(in the rows, 100 means zero)
Rotation paths and how fast each direction turns (deg/step)
Each turn is a multiple of 5 degrees from 10 to 175, or 0.
Each row of a path follows its step; steps can be skipped.

step 0: 108	132	85	104	77	128	94	93	140	102	106	120	111	112	134	97	137	108	110	98	80	89	80	89	112	73	107	108	110	60	82	91	103	91	75	101	94	69	117	113	98	56	116	123	115	116	123	104	88	101	123	122	105	107	97	129	97	116
step 1: 86	138	115	113	95	86	115	66	102	75	99	102	110	99	93	100	84	78	98	104	84	94	107	88	81	88	66	80	106	103	99	113	105	64	83	96	123	113	97	123	64	126	115	91	111	106	97	134	102	108	110	105	132	84	112	105	99	41
step 3: 106	118	89	107	105	88	95	118	116	88	76	124	86	92	95	105	107	82	100	95	140	91	97	95	92	73	107	114	119	60	72	63	102	108	91	97	69	81	93	77	124	73	120	123	120	81	109	96	93	113	58	106	117	114	70	107	113	128
step 8: 79	99	62	99	85	111	114	86	62	98	110	113	93	97	129	79	119	116	98	125	80	96	85	119	73	57	104	89	106	82	99	91	106	107	80	121	126	100	81	99	91	57	88	138	92	108	81	100	107	116	88	98	84	112	82	102	71	125
step 10: 102	86	115	91	128	72	127	116	115	77	111	117	96	108	89	106	89	94	74	92	69	114	109	84	106	114	131	89	59	109	126	128	102	97	121	101	95	103	85	80	138	126	91	91	93	104	109	95	90	98	97	46	114	83	70	101	119	87
step 14: 92	88	101	115	103	106	85	113	100	74	97	135	84	119	113	103	83	113	102	61	127	116	75	115	106	109	96	87	111	104	135	110	114	51	102	51	95	84	115	113	117	90	65	111	102	75	89	114	116	99	76	103	97	116	90	88	96	125
step 17: 63	93	89	110	99	106	85	93	105	92	92	79	121	74	97	109	83	110	94	55	102	91	79	119	91	111	105	104	112	76	111	88	92	35	79	82	90	126	105	105	75	111	97	106	80	81	87	91	89	118	66	90	103	95	113	80	82	71
step 19: 114	145	93	68	67	96	88	109	91	57	121	138	87	125	98	99	124	123	91	86	114	100	94	98	108	71	104	86	113	107	93	106	118	97	129	116	106	102	95	78	122	72	127	92	111	108	120	134	94	92	96	132	99	102	85	93	98	104
91	100	92	100	108	109	99	104	105	93	100	90	95	106	99	105	103	100	102	103	98	103	97	114	95	96	102	101	100	98	97	102	102	98	103	99	102	98	101	105	94	101	99	104	100	94	103	91	110	104	98	97	98	105	113	98	106	110 -> 120
106	106	102	98	106	111	100	105	95	94	107	104	104	92	96	97	96	92	108	105	99	101	102	106	105	100	99	107	97	94	97	96	102	97	102	96	102	99	101	91	92	110	89	98	88	101	100	101	97	90	106	96	104	100	100	98	98	99 -> 135
99	105	95	97	102	102	103	91	104	101	95	106	96	100	100	102	100	102	107	94	106	98	99	94	93	98	92	93	94	101	96	103	97	98	98	96	96	110	100	102	105	109	95	93	97	106	91	91	97	98	99	106	105	89	108	94	101	107 -> 135
95	98	96	98	100	105	98	102	101	87	99	95	94	102	107	95	107	104	104	102	101	102	102	94	112	111	100	102	101	94	97	101	96	101	95	97	107	104	101	94	102	93	101	93	96	112	95	109	99	108	92	99	101	102	99	98	99	106 -> 130
96	98	111	95	109	98	94	101	95	102	108	101	99	98	96	104	97	103	99	100	97	103	104	95	96	106	104	108	106	101	97	99	93	92	92	101	99	97	94	101	106	105	102	95	101	97	89	103	108	103	101	104	100	104	115	100	102	91 -> 135
95	98	90	94	96	99	97	100	96	103	95	113	92	106	89	102	98	102	98	105	104	105	106	97	98	101	98	106	104	102	96	105	98	108	103	86	101	102	89	98	101	94	90	103	100	92	103	102	99	103	102	98	103	102	98	101	98	98 -> 65
104	98	100	102	96	99	100	104	99	106	101	100	102	110	94	92	100	90	102	99	114	102	99	93	105	97	100	100	97	108	95	95	103	102	102	98	106	95	109	97	107	105	97	97	96	100	104	99	110	100	91	99	88	102	109	100	96	100 -> 45

step 4: 68	139	122	100	100	98	115	92	99	96	94	84	87	77	82	94	104	110	95	81	101	90	139	110	96	81	115	83	86	87	73	88	66	69	71	131	121	83	115	106	78	87	98	72	81	93	67	119	117	77	93	75	94	73	107	92	137	124
step 5: 114	83	116	95	103	87	87	88	103	79	88	71	109	94	120	126	99	95	81	122	103	74	82	97	92	103	81	101	109	98	76	97	95	119	119	76	89	129	118	74	79	58	50	91	84	85	109	76	92	92	138	88	97	140	103	73	98	133
step 7: 106	102	89	66	69	69	141	116	92	77	93	108	111	88	86	96	59	100	81	117	108	85	61	90	102	95	85	103	79	111	94	81	106	109	95	99	118	84	82	82	91	90	127	61	122	107	121	74	104	137	112	88	83	91	87	122	129	126
step 9: 94	101	50	75	74	75	112	128	107	93	83	113	98	133	71	109	113	71	86	88	106	103	110	101	64	94	134	123	88	108	78	120	89	91	86	123	85	137	117	113	98	78	102	66	92	118	107	118	131	73	102	115	100	91	92	103	89	85
step 10: 59	115	128	119	81	105	89	82	66	116	97	75	142	98	99	98	101	108	95	77	107	99	72	100	113	69	104	91	84	78	96	113	72	101	139	84	96	93	63	105	92	73	107	81	88	104	104	100	80	77	76	137	85	134	107	114	100	121
step 12: 75	88	129	51	63	113	99	76	125	93	89	112	100	98	127	94	94	117	88	93	140	83	127	100	109	116	91	113	100	109	118	83	78	107	109	113	93	115	90	66	112	85	118	103	87	140	145	106	90	82	129	89	115	110	110	92	109	113
step 16: 105	89	87	66	109	87	73	115	77	64	93	91	106	107	107	95	83	104	84	97	90	108	91	69	82	54	80	55	96	119	77	94	97	80	79	104	100	126	103	115	104	92	64	82	121	100	96	95	88	62	91	108	91	94	82	84	118	148
step 20: 97	92	88	111	113	83	101	117	105	103	99	108	104	74	127	116	133	113	94	96	106	73	113	114	84	145	99	110	75	107	100	113	153	76	98	108	93	102	86	127	102	86	88	80	83	131	102	102	156	78	107	130	102	110	89	66	98	80
91	107	103	92	104	99	105	97	99	103	93	104	91	111	96	105	101	101	99	95	107	96	104	101	102	96	95	95	103	100	95	105	103	105	89	100	97	99	104	96	100	100	96	99	106	102	103	106	100	108	109	106	90	96	106	108	105	97 -> 145
100	108	93	95	94	106	101	94	100	95	111	98	107	97	108	95	101	93	101	106	102	99	99	100	103	99	99	93	105	110	98	93	98	100	100	102	102	96	108	92	110	106	103	102	105	101	113	98	105	107	95	98	98	96	102	103	98	95 -> 70
102	99	103	102	95	101	105	105	111	108	98	102	101	103	102	97	100	102	99	105	101	95	102	102	103	105	111	97	102	112	96	104	116	93	103	99	101	104	111	100	95	103	98	100	95	100	100	100	89	98	103	108	105	100	104	100	92	101 -> 125
95	95	98	104	92	97	99	101	101	89	96	100	103	105	110	107	94	101	102	97	98	97	99	96	100	102	97	95	112	96	104	104	101	98	102	95	94	91	110	104	94	96	106	105	97	93	99	89	100	96	95	105	99	95	103	103	109	97 -> 135
99	88	98	115	102	101	99	91	106	103	99	109	92	95	108	103	105	93	95	107	98	102	103	98	93	102	97	98	98	101	102	106	101	110	102	101	93	104	104	104	101	98	96	97	107	104	103	101	108	98	103	97	103	97	106	102	94	95 -> 125
95	101	109	100	103	102	98	111	106	109	106	99	104	103	106	104	101	105	104	99	95	103	103	103	104	103	98	85	92	101	98	99	96	98	102	102	99	96	96	105	100	100	97	105	93	102	92	98	110	103	100	98	91	98	96	101	93	88 -> 155
89	104	96	104	106	102	89	99	96	106	101	103	95	101	101	95	92	94	95	101	94	97	107	106	102	101	107	99	106	102	93	96	101	98	100	96	91	98	97	94	96	92	90	97	99	95	105	99	103	96	92	101	98	107	90	100	101	105 -> 65

step 3: 105	117	136	71	88	100	75	99	67	108	129	84	118	93	93	78	81	123	126	100	76	116	109	80	99	103	103	113	114	110	88	59	89	90	119	123	64	91	67	91	112	91	93	93	62	115	96	71	78	87	85	113	111	91	101	78	122	118
step 7: 113	83	100	111	115	88	55	72	77	105	97	92	120	85	92	98	78	125	100	96	78	114	108	104	106	106	93	112	101	76	111	71	109	93	106	140	86	83	93	128	105	111	140	112	118	110	85	70	102	71	80	99	102	84	140	135	111	116
step 8: 100	92	100	106	99	118	127	90	90	93	90	114	109	97	126	107	68	106	80	96	82	154	97	80	113	78	83	124	79	99	94	68	114	99	108	136	82	112	86	90	119	108	108	116	109	139	44	91	100	81	78	108	103	84	119	97	123	93
step 11: 95	123	124	118	83	98	84	74	67	105	129	92	109	87	88	121	83	136	139	89	87	92	109	56	105	94	100	134	131	133	112	70	115	83	82	118	76	93	101	111	118	97	130	106	95	106	112	76	79	115	99	112	90	93	94	83	110	110
step 13: 97	98	88	90	101	121	52	72	84	108	79	112	115	104	117	86	86	90	98	90	94	138	108	92	85	115	108	112	99	65	112	77	90	92	75	129	75	115	114	119	88	64	112	131	66	104	103	102	84	67	104	125	116	91	120	77	122	81
step 14: 105	69	119	87	104	115	90	81	93	111	131	92	123	120	138	96	82	100	116	96	69	119	106	100	79	95	149	104	76	97	81	54	89	124	102	133	85	109	97	98	88	94	104	99	104	79	84	92	90	79	83	115	119	96	127	80	120	119
step 15: 111	94	131	109	88	97	79	79	81	102	99	65	129	90	88	100	98	112	77	72	62	126	88	117	104	106	135	119	99	98	87	71	138	100	109	133	105	85	91	92	141	89	126	100	110	89	84	85	93	98	93	78	84	101	134	102	125	107
step 17: 90	90	111	119	95	126	78	73	95	72	86	106	101	120	114	125	79	99	97	79	105	96	121	83	97	89	58	121	73	103	106	83	113	105	105	138	77	99	69	108	119	96	120	152	97	121	95	81	52	100	117	110	103	112	90	100	97	118
100	110	96	102	101	93	102	97	100	93	90	99	93	94	92	98	98	104	100	104	96	98	95	108	107	102	93	104	108	105	99	104	96	101	110	105	92	103	94	94	97	99	109	102	95	109	95	96	106	95	95	101	102	98	99	92	99	104 -> 85
97	97	105	95	104	108	107	96	95	111	100	95	92	100	103	103	98	99	93	108	100	102	96	107	100	107	103	101	102	101	110	97	99	98	97	103	97	98	93	111	98	90	108	95	98	93	107	106	106	105	94	100	108	100	96	97	98	97 -> 45
100	94	99	102	103	101	97	102	108	102	102	109	106	107	101	104	114	106	100	98	102	98	100	108	105	105	100	104	96	104	101	102	101	107	103	105	98	104	101	105	94	86	95	108	92	108	97	106	99	97	105	98	98	97	89	103	103	98 -> 95
100	93	100	106	104	94	105	98	95	110	103	100	108	105	86	101	99	97	110	98	98	98	98	108	108	99	94	100	106	96	98	91	101	88	98	100	96	100	102	94	107	99	99	95	107	101	101	106	99	95	102	97	107	104	95	102	102	102 -> 85
97	104	96	106	95	95	102	96	102	96	96	108	103	101	100	102	97	99	90	91	96	94	89	97	98	99	108	101	108	99	107	102	97	96	93	96	103	105	98	107	116	96	97	108	101	102	105	103	100	100	100	99	100	94	101	93	107	98 -> 160

step 2: 137	89	102	91	114	120	119	128	79	117	100	116	74	68	109	100	108	107	112	81	116	65	102	105	96	96	102	95	121	121	87	65	93	93	69	104	78	84	125	118	111	90	106	122	109	71	51	113	99	103	67	87	95	103	112	114	113	137
step 3: 127	108	118	90	119	111	102	139	109	75	111	95	91	62	114	88	82	73	86	123	72	98	73	107	106	87	115	112	81	70	77	52	120	134	99	69	79	112	127	117	112	95	111	97	108	93	98	78	120	109	99	92	120	120	91	109	84	112
step 5: 106	116	103	98	102	56	56	103	106	127	104	94	95	100	114	121	110	118	79	99	132	140	101	106	116	140	105	83	109	77	99	139	83	106	82	58	122	83	103	109	101	103	111	67	110	82	103	107	126	82	100	84	96	100	84	94	129	108
step 6: 131	87	93	87	68	109	111	97	97	129	68	68	104	130	128	131	93	106	67	91	85	97	90	131	90	122	108	91	92	100	121	134	93	104	126	99	78	77	100	76	108	88	93	100	101	82	82	98	117	89	129	59	80	123	113	91	114	103
step 9: 95	120	99	108	77	103	110	70	115	109	104	83	74	90	78	152	108	119	132	129	107	91	91	81	126	65	70	109	87	138	98	119	62	114	91	92	105	92	95	108	103	114	105	111	81	109	78	98	112	98	106	129	99	65	88	75	92	95
step 11: 101	62	119	107	94	108	142	101	90	70	87	77	94	68	102	99	78	104	103	95	93	104	84	105	89	95	113	96	74	73	91	90	124	89	133	59	126	79	91	65	101	82	64	103	128	109	102	84	72	95	92	112	120	76	115	111	86	78
step 17: 122	122	127	78	107	97	87	95	135	107	77	90	81	106	107	92	86	108	92	109	117	80	125	93	114	109	100	110	144	113	126	116	48	85	90	104	108	80	89	122	90	94	83	96	110	136	104	103	94	120	71	115	108	123	61	75	92	118
step 18: 95	130	94	85	87	118	111	103	118	119	67	73	106	122	93	89	113	86	90	95	102	85	150	121	107	90	131	112	110	84	96	101	118	103	71	86	78	79	65	90	93	84	86	106	81	74	94	79	98	133	89	79	111	103	79	105	60	126
100	103	92	96	102	95	105	99	103	96	99	99	97	97	93	94	100	100	103	98	102	110	102	111	98	107	102	101	94	105	99	98	97	90	97	101	86	99	87	102	104	104	108	102	102	101	100	108	100	95	97	101	104	94	94	111	105	103 -> 135
104	109	102	94	105	104	106	94	98	100	100	113	97	101	111	103	104	109	107	102	105	106	106	100	102	98	97	104	101	90	105	99	102	101	97	108	109	95	100	108	106	98	101	105	105	108	98	110	101	102	101	94	103	99	102	102	102	97 -> 145
99	98	110	102	107	101	109	101	97	109	105	95	99	99	98	105	109	98	105	98	92	99	100	97	108	95	107	101	99	98	102	94	97	101	90	100	95	99	91	99	102	101	97	96	111	99	103	100	95	99	97	108	105	96	113	97	94	106 -> 40
97	104	100	103	106	88	107	96	106	102	104	99	97	97	100	101	105	106	103	109	99	107	89	110	97	101	95	90	107	101	107	97	100	104	104	96	105	101	102	109	103	98	96	96	94	96	104	91	95	97	105	106	99	100	98	103	100	95 -> 65
101	107	101	98	106	97	93	102	101	106	102	95	97	99	106	100	107	95	107	102	101	99	104	98	104	97	93	104	99	107	101	112	103	99	100	107	108	103	102	89	104	103	102	95	108	99	103	101	101	92	95	112	93	102	87	102	102	101 -> 90
103	101	98	96	98	90	102	111	102	98	93	103	98	104	98	95	100	100	104	96	107	102	105	92	103	107	102	92	100	106	99	99	105	96	102	99	108	106	105	105	96	98	101	93	109	107	88	90	97	97	99	100	102	93	110	102	104	104 -> 125
107	98	94	99	104	100	101	89	103	104	94	95	107	101	99	102	94	96	97	96	99	95	106	105	113	105	85	98	101	97	97	102	97	102	90	102	102	103	99	98	98	102	95	102	98	106	99	94	100	105	107	106	104	99	104	111	98	95 -> 35

step 0: 147	123	95	93	93	108	106	100	119	71	105	85	102	98	68	104	104	117	111	101	131	97	102	130	76	123	103	100	79	108	75	123	124	105	73	97	75	86	94	85	83	113	98	102	71	137	112	48	135	142	52	98	107	80	91	72	119	90
step 1: 90	80	122	83	115	93	110	96	96	112	120	101	109	95	62	116	120	130	66	94	106	99	78	132	123	96	134	114	116	155	129	127	111	97	84	120	87	58	103	108	110	66	99	92	80	101	71	112	72	108	66	79	97	66	114	89	137	107
step 6: 111	124	52	106	120	88	123	134	122	124	108	97	109	101	98	96	90	102	124	77	122	96	87	146	96	94	79	103	106	105	121	82	97	100	120	70	130	126	56	125	90	121	125	100	122	100	118	107	89	78	57	66	126	79	82	132	117	102
step 11: 126	109	107	85	110	117	105	111	90	127	109	129	69	129	69	113	97	103	106	85	104	100	109	77	112	92	40	118	109	77	65	124	103	80	99	118	83	79	98	79	70	132	101	96	82	125	111	75	84	138	82	80	114	138	114	117	73	75
step 12: 85	89	86	112	85	116	102	95	88	127	89	155	81	99	75	115	128	129	108	93	130	95	130	133	99	109	114	105	111	109	94	116	84	98	104	124	78	116	72	92	94	91	88	43	95	114	41	117	83	64	98	77	122	111	112	100	72	120
step 13: 83	91	66	103	107	120	112	101	82	85	88	97	113	91	67	110	82	79	96	102	97	101	77	63	111	94	86	88	88	135	120	101	143	122	110	121	79	110	102	84	121	114	101	51	124	103	99	134	111	49	114	116	81	138	94	141	84	123
step 15: 77	121	132	107	113	110	136	99	69	97	99	100	112	98	65	106	101	101	134	112	68	107	142	84	114	104	93	91	115	102	85	59	115	119	96	91	106	107	132	107	116	93	115	100	90	94	62	91	109	150	125	120	125	122	122	48	87	81
step 18: 101	133	144	94	90	69	112	86	82	107	61	68	72	129	83	76	141	112	50	89	113	84	115	123	108	77	91	100	94	116	137	96	116	75	107	97	81	86	87	106	103	119	83	68	103	97	92	54	111	94	109	129	83	81	91	96	105	118
103	106	109	89	99	106	98	96	100	97	102	97	97	95	98	110	99	101	95	108	95	100	95	105	95	96	95	103	103	98	103	95	97	99	97	93	98	100	94	101	101	93	98	94	105	97	104	102	104	105	93	94	100	113	98	114	106	96 -> 140
103	96	111	97	113	107	100	94	103	99	109	96	105	100	95	98	99	95	102	101	96	103	104	95	105	98	100	94	101	99	104	104	102	90	101	104	91	89	100	105	97	99	102	101	101	97	103	103	86	98	107	103	108	98	99	106	98	103 -> 175
91	103	104	96	109	98	108	105	102	103	90	96	103	101	101	105	88	100	102	99	103	96	108	102	98	100	97	98	96	103	89	89	93	100	95	98	104	99	106	108	104	104	98	102	108	99	102	108	100	96	101	100	103	101	100	98	103	112 -> 35
102	97	97	100	99	109	93	91	99	96	108	98	108	99	102	97	104	99	96	100	110	99	102	100	93	106	104	101	104	94	89	91	92	103	95	104	94	104	94	105	102	95	102	101	108	104	89	97	104	102	100	111	104	99	97	98	94	101 -> 145
96	87	101	98	97	98	108	98	103	102	99	104	94	95	100	99	99	103	93	98	95	110	95	105	101	112	95	99	93	106	93	105	93	98	100	106	94	97	100	93	98	108	98	105	108	96	92	93	96	99	96	100	96	107	104	106	100	101 -> 40
98	100	96	110	99	96	98	101	96	96	104	100	104	96	101	104	104	104	95	104	103	97	97	100	110	101	96	93	97	99	98	96	97	109	97	108	96	112	97	93	101	95	95	103	96	92	102	110	92	99	104	95	111	99	104	104	109	104 -> 100
102	103	100	96	99	95	92	100	103	102	104	102	98	96	103	98	112	103	103	96	97	100	108	98	96	107	100	99	99	116	102	100	94	105	99	100	102	95	107	104	108	95	106	99	100	112	97	107	97	102	107	91	102	106	108	104	99	100 -> 100

step 0: 103	94	67	73	125	41	78	92	100	137	118	135	98	90	86	111	108	83	108	125	101	124	89	115	126	89	67	106	81	129	72	101	100	110	96	69	101	106	114	111	108	97	127	73	127	108	115	119	113	100	130	110	121	118	86	118	70	102
step 5: 91	73	84	101	127	72	103	110	106	82	116	141	91	71	149	109	71	102	90	120	78	84	66	83	111	99	82	84	74	108	69	80	77	99	85	78	136	107	131	78	64	100	99	72	107	119	117	104	98	108	115	118	119	115	103	87	124	105
step 6: 109	103	113	102	87	63	72	86	115	122	122	108	90	89	77	130	109	132	82	87	139	83	104	130	122	107	120	97	108	101	96	123	109	84	117	79	113	136	109	102	93	123	126	33	91	79	121	104	114	122	84	90	127	117	113	110	114	105
step 8: 116	75	110	113	124	87	100	83	119	99	51	135	77	93	114	118	76	99	105	110	93	119	84	109	75	110	131	78	110	97	71	87	106	96	147	84	86	107	106	101	119	99	124	69	102	85	109	115	80	76	67	108	139	114	143	111	84	111
step 11: 80	98	84	117	123	70	104	77	95	89	113	122	94	86	85	104	107	117	75	103	109	106	102	97	124	93	69	101	57	136	89	104	116	93	137	75	110	118	129	113	119	61	122	70	131	71	112	100	88	117	75	104	118	102	86	119	131	70
step 14: 140	60	73	80	107	83	121	101	124	105	101	98	91	63	111	72	121	96	90	89	119	93	95	110	92	109	128	107	117	97	69	94	129	102	147	80	108	82	62	101	120	98	99	75	135	95	65	98	63	108	97	85	100	126	91	115	123	91
step 16: 98	97	52	101	155	58	106	151	123	118	99	121	79	98	104	86	98	100	101	94	102	82	86	100	120	104	90	110	107	100	89	81	77	108	110	77	123	104	107	96	81	69	126	56	83	83	97	134	105	106	72	95	107	120	64	101	105	90
step 17: 108	84	119	110	103	55	98	74	86	93	106	131	100	81	101	114	91	116	64	121	138	87	100	93	117	133	111	129	66	89	82	103	95	81	91	96	116	106	109	101	93	132	86	80	114	97	117	128	81	150	109	78	65	116	101	111	134	117
90	93	96	101	106	105	107	104	94	99	112	101	106	96	101	100	103	100	98	101	93	103	97	103	102	95	112	94	97	97	114	100	94	101	102	98	109	90	101	94	100	97	99	94	96	99	95	98	96	96	102	102	96	99	102	104	102	95 -> 170
109	96	105	104	105	103	103	97	93	97	93	110	99	96	97	97	98	99	106	100	105	91	104	94	104	100	98	99	98	97	95	93	90	100	96	94	97	90	102	101	112	97	97	102	99	95	102	89	93	100	96	94	93	102	95	105	103	96 -> 115
96	103	100	106	108	104	101	100	114	97	98	99	98	96	108	96	104	100	108	96	105	101	102	90	107	105	98	101	104	101	109	99	107	107	102	97	95	94	105	93	98	106	97	107	98	94	98	110	92	102	98	105	102	98	99	106	99	107 -> 60
104	98	104	105	103	95	92	104	100	102	109	93	104	100	100	104	100	104	98	92	106	103	94	92	105	105	92	100	87	102	101	97	92	99	91	102	102	100	97	99	98	99	102	97	97	99	105	107	102	106	103	96	108	95	102	109	96	86 -> 65
106	100	102	98	93	103	106	96	104	98	106	99	97	102	100	100	108	102	103	98	99	100	96	97	104	97	107	110	85	92	88	108	97	102	104	105	96	104	102	103	94	103	94	99	93	98	93	100	96	97	105	102	91	91	95	102	101	104 -> 140
